Some points, each followed by its number:
[ -42   -3   11   40  -38  -53    6   13  -15  -74    3   43   -7  -32
   -4   -8  -20   -5   -5  -19  -12   15    1    7    4   -3  -38    0
  -12 -120   23  -67  -19   -9   38  -44] 0
[-50   7  81  25  26 -49 -48   6   5 -38  -9  75   0 -17 -27 -70  -9   1
   3 -25   2  23  -7  20 -28 -22  -3 -12 -22 -64 -65  19  11 -25 -35 -10] 1
[  6   6 -74 -47 -12  44  -6 -36 -11 -47  -6 -81   1  -9  -2  45  21 -13
  -4 -21  -7 -37  -3 -11  15  13  17  -7   4  50 -27 -29  29   2 -32  -3] 2
[ 43  20   8 -63  59  76 107   6  28  28  49  -7  22   5  20  23  45  15
   0  16 -13  22  -5  15  42  38  23  46  18  52  79 -12  60  31   8  24] 3
[ 18   7  80  36  64  46  44  33  32  97 102  56  11  36  14  11  47  23
  16  42  15  28  11   7  35   2  36  45  26  82   3 127  69   6  26  26] 4
[-30  12  93  34  51 -13 -22  12  21   7  22  76   9  -5 -22 -72  10   2
  -1 -11  -2  24  -2  11 -22 -16  16  -4  -2 -29 -57  59  42 -14 -26   8] 5
[ -2  10  49  25  43  18 -18   0  16  29  27  31   7   6   0   1  22   5
   3  -2   8  -3  -7   0  -4 -18  17  11  -2  39 -37  79  49  -7  -1  12] 6
[ 72   3  55  19  46  59 127  59  47 127 107  55  15  60  46  18  21  42
  -5  64  26  61   7  22  65  49  24  83  41  50 127  69  23  30  76  31] 7
[-27  -7  20  34  -6 -28  11  20 -11 -16  28  48  -4 -18   3   3  -9   8
  10  -7   1  20  -3  -2   0   1 -20   0   1 -64  26 -12  -2  -2  29 -21] 8
[ 49  14  83  52  74  56 105  39  42 127 127  64  12  40  35  37  34  35
   6  59  26  30   7  15  51  32  38  71  32  91  52 127  81  12  65  31] 9
[-11  13  55 -11  40  29   4   6  15  13  28  24   9  -1  -5   0  27   6
   8  -1   5   9   6  15   3  -5  18   8  -1  24 -23  46  43  -1 -18  11] 10
[ 31 -19  -4  27 -30 -25   8   9   1  70 -39  13 -11  33  13 -39 -57  14
  -9  17  17  23   5  -6 -17   1  -9  -9 -11  -8  28  19 -83  -4  23  11] 11
[-17   5 -47 -30 -13   6  -5 -24 -16 -81  -8 -40   6 -26  -4  29  23 -22
  -1 -12 -22 -32  -7  -3   5  -2 -20  -5   1 -25 -13 -66  20  14 -21 -26] 12
[ 25 -15  13  37   4 -13   9  29  10  84  -2  29  -9  32  24 -23 -22  17
  -5  30  26  29  -3  10   5   0  -2  11   7  28  24  45 -45  -1  26  27] 13
[-18  10  25  12   1   1  25  13  -2 -14  33  28  13  -4   7  15   9   4
  -3  -2   0   9  -3  -2   7   1  -5   6  -2 -26  28  -8  17  12  15  -5] 14
[  18  -44  -39   26  -55  -54  -55   -3  -16   39 -103  -14  -26   19
    0  -58  -79   12  -20   -6   10    9   -7  -13  -52  -19  -22  -33
  -15  -26   -8  -13 -127  -24   -3    7] 15
[-14   1  25  32  -1 -29  12  11 -11   0  26  47   1  -5   0 -11 -12  -3
  -3  10   8  15   6  -2   1   7 -20  18   6 -48  12  -4   0  -1  20 -12] 16
[ -40    4   73   16   49  -41 -101  -11    5   11  -42   60   -7   -6
  -31  -77   -5   13    7  -25    4    3   -5   19  -56  -48    3  -44
  -24   -7 -110   60    0  -31  -77   11] 17
New points follow, each followed by the numbers of its two nearest points above, smallest number first.
[ -54   -9    5   37  -35  -63   -3   13  -29  -82   -2   37   -2  -40
  -11   -2  -21  -11   -3  -23   -7   21    1    4   -6    0  -50   -7
  -10 -127   19  -75  -29    5   33  -52] -> 0 8
[   4  -42  -40   23  -63  -66  -67  -14  -14   34 -105  -24  -35   23
    3  -60  -89   13  -20   -8   14    0    2   -3  -45  -32  -28  -42
  -16  -17  -13  -18 -127  -16  -10    1] -> 11 15
[ 45 -10   3 -53  18   5  72  15  45  73 -52 -14   8  19  15 -49 -21  42
  -4  24   7  45   0  19   2  27   2  35   8 -10 126 -68 -61  24   9  26] -> 11 13
[ -12    1 -127 -108  -64    5  -43  -62  -45 -127  -88 -127   -4  -58
  -21   35   11  -49    5  -51  -36  -75    2  -26  -11    1  -35  -56
  -11  -35  -35 -127   -4    6  -65  -40] -> 2 12
[  -4    0 -127 -114  -54    0  -26  -50  -48 -127  -81 -127   -8  -50
  -25   28   13  -53    8  -51  -41  -58    2  -28    1   12  -22  -45
   -5  -21  -30 -127   -1    8  -59  -34] -> 2 12
[ -21  -12   -9    8    5  -40 -127  -30   -3   20  -81    6  -14    3
  -33  -35  -33    3    1  -19    8  -23    4    4  -64  -52   -6  -44
  -14   14 -101   40  -40  -29  -54   14] -> 15 17
[ -10    9 -121  -92  -51   11  -32  -44  -36 -127  -72 -114    8  -49
  -19   36   11  -46    7  -39  -42  -55  -12  -34   -5    1  -24  -35
   -2  -18  -28 -127   11    6  -56  -19] -> 2 12
[ 45   3  31 -13  31  25  56  14  29  87   6  25  -1  24  18 -19 -10  31
  -5  36   7  39  -3  14   0  26  14  33  10  20  72  -4 -16   2  28  23] -> 11 13
[-26   0 118  14  81 -17 -44   0  31  23  22  93  -1  -2 -16 -81  15  15
  11   4   5  10   6  14 -33 -34  29  -8 -16  -3 -79  82  46 -15 -47  16] -> 5 17
[ -13    3 -127  -80  -52   -8  -32  -40  -30 -118  -83 -101   -2  -41
  -22   23    5  -34   -5  -32  -24  -50   -7  -25  -11    9  -30  -37
   -6  -22  -16 -127  -16   -1  -37  -26] -> 2 12
[ -29    9  -78  -39  -41  -19  -17  -23  -31 -112  -40  -53    0  -40
  -14   20    9  -36    4  -39  -18  -23   -6  -12    7   12  -26  -30
   -8  -65   -9 -104   -2   -1  -26  -39] -> 2 12
[ -11    9 -127 -111  -74    0  -46  -61  -43 -127  -98 -127    3  -58
  -33   35    9  -54   -7  -60  -48  -79  -14  -33  -14   14  -37  -64
  -12  -42  -41 -127  -13   12  -69  -34] -> 2 12
[ 23  16   9 -73  54  57  58  -3  20   3  22 -16  11  -1 -11  19  45  17
  -1   3 -13   7  -9  -3  10  21  26  23  18  61  45 -16  64  13 -15  27] -> 3 10
[  -8   -6 -127 -127 -127  -19 -127 -123 -106 -127 -127 -127  -27  -99
  -60   46  -22  -94   -1  -95  -70 -127   -4  -74  -51    5  -54 -127
  -32  -41 -104 -127  -80    8 -127  -53] -> 2 12
[ 22   5  18  46 -19  25  52  29   4  35  52  22   3  21  30  48   1  12
   5  12  11  14  -6   7  32  10  13  36  10  22  54  45   3  12  62   8] -> 13 14
